cols: X N U T W
lonep: [ 37  -5  17 -24  31]
Fofi: [-21  -8 -37 -26 -17]
taf: [-37 -21  -8 -13 -16]
fimiv: [-21 -31  37 -51   5]
find: [-21  -7 -36 -26 -18]  Fofi
down: [-24 -26 -13]  T
has: [ 37  -5  18 -24  31]  no
next: [-21  -8 -37]  [-26]

cols: S V H Q B C
kofa: [-17   9  32   4  38   4]
bude: [ 20   5 -22  22  -4 -14]
Nodi: [-23 -28 -18 -15  15 -17]
reva: [-13  -4  -3  -2 -40  24]
sed: [31 19 -4  0  6 20]
Refos: [  0  11  -4  31 -27  13]
ramam: [  9  27  10  -4  16 -10]
kimuk: [-17  32   9  46   6  35]
mitav: [  1   3 -21 -18  37  17]
find: [  0   2 -22 -17  37  16]  mitav
next: [-17   9  32]  [4]
has: [35  6 46  9]  no
down: [-28  -4  19  11  27  32]  V
next: [ 20   5 -22]  [22]
next: [11 -4 31]  [-27]
down: [ 20  13 -10  35  17]  C

cols: P M F L E D
faka: [ 43 -19  10  12 -15 -14]
movad: [  4  -4  -1  62  -1 -45]
maki: [ -7   4  -7  -1  62 -13]
down: [-4  4]  M
has: [ 62   0 -45]  no
next: [10 12]  [-15]
next: [ 4 -7 -1 62]  [-13]

cols: Pipos zuk numo desu muvet Reler Fodu dife fop
viv: [ 32  16  14  30  11 -21 -61 -26  -4]
losam: [  1  24   6  43  19 -10 -16  15  -1]
bepeb: [ -1 -11  -1   6 -15  -7  37  11   8]
fupup: [ 28  26  14  36  19 -22 -56 -24  -1]
navuv: [ 28 -12  12  19  -7  -9 -53 -15 -13]
Memer: [ -7  19   9 -32   7  25   4  12  -9]
Foge: [ 22 -17   9  18 -10  -5 -43  -4 -14]
Vegur: [ 24   1   6  43  -7  -8 -51 -13 -13]
Kika: [ 14 -21  -1   6 -16 -12  27  -7 -21]
zapa: [ -6   3  11 -17   7  38   8   8  -6]
has: [ 43  -7  -8 -51 -13]  yes
down: [-56 -53   4 -43 -51  27]  Fodu
find: [ -6  19  10 -32   6  25   7  12 -10]  Memer
next: [ 1  6 43 -7]  [-8]
down: [ 11 -24 -15  12  -4]  dife
next: [ 1 24  6 43]  [19]

cols: A K R G J Y
Kiko: [-19  22 -30   5  29 -58]
Laf: [ -8  22 -30   5  29 -58]
razi: [ 14  33  11  -9 -14 -16]
find: [ -8  21 -30   5  28 -58]  Laf
find: [-19  22 -30   5  29 -58]  Kiko
find: [ 14  33  11  -9 -14 -15]  razi
down: [-30 -30]  R
has: [ 22 -19]  no
has: [-19  22]  yes

cols: Sorov Faf fusu ribo sitam zado rati zis
Lup: [ 18  -2  -6 -42   0  20 -45  29]
zeliz: [ 12  -4   2 -49   3  11 -45  31]
tumit: [ -2  18  -3 -45  -4  26 -25  12]
has: [-4 26]  yes
next: [18 -2]  [-6]
find: [ 12  -3   2 -50   5  11 -45  31]  zeliz
down: [-45 -45]  rati

cols: dusip bisi mik Mepi
los: [-14 -19   2 -11]
Keb: [  1  36  -4 -18]
Vuna: [-14 -19   2  23]
find: [  2  36  -4 -19]  Keb
find: [-15 -20   1 -12]  los

cols: kuraf Mogez vazip mifat vukag kuv
dor: [-14   0  -3   3  36   6]
nal: [11  2 -5 15 55 -1]
sivir: [ 14   0  15  -2 -29  -9]
verun: [  7   0  -3  -3 -34  13]
Tov: [  2   1 -23   2  17  -1]
pif: [-3 -3 28 19 21  0]
Tobim: [-14  -4 -10 -15  10   3]
down: [ -5  15  -3 -23]  vazip
has: [ 0 -3 -3]  yes

cols: Tukaz vod bufib por zup
boseb: [  8  38 -32  -6  -6]
ner: [ 0  1 25 44  0]
zed: [ 10  54 -38   5  -1]
down: [ 25 -38]  bufib
find: [ 11  52 -38   6   2]  zed
down: [44  5]  por
has: [25  1  0]  no
down: [ 1 54]  vod
has: [-38   5]  yes

cols: vimog tade tabis Pekep pupi mabi kazab dob divi
ziv: [-22  13   3   2  -6   8  -3 -23 -12]
Lor: [-11 -10   1  13   2  10   9 -34  -1]
Fodor: [ -6  14  33 -24 -18 -23  -3 -13   4]
gop: [ 19  -9  -7 -12  -4   0   5 -25   7]
ligep: [  0  -4   3  14 -20  27  15 -27   0]
mez: [-10   2   6  -7  12 -11 -31  47  -3]
down: [ 19   0 -10]  vimog
has: [ 1 12  2 10  9]  no
next: [-10   1]  [13]

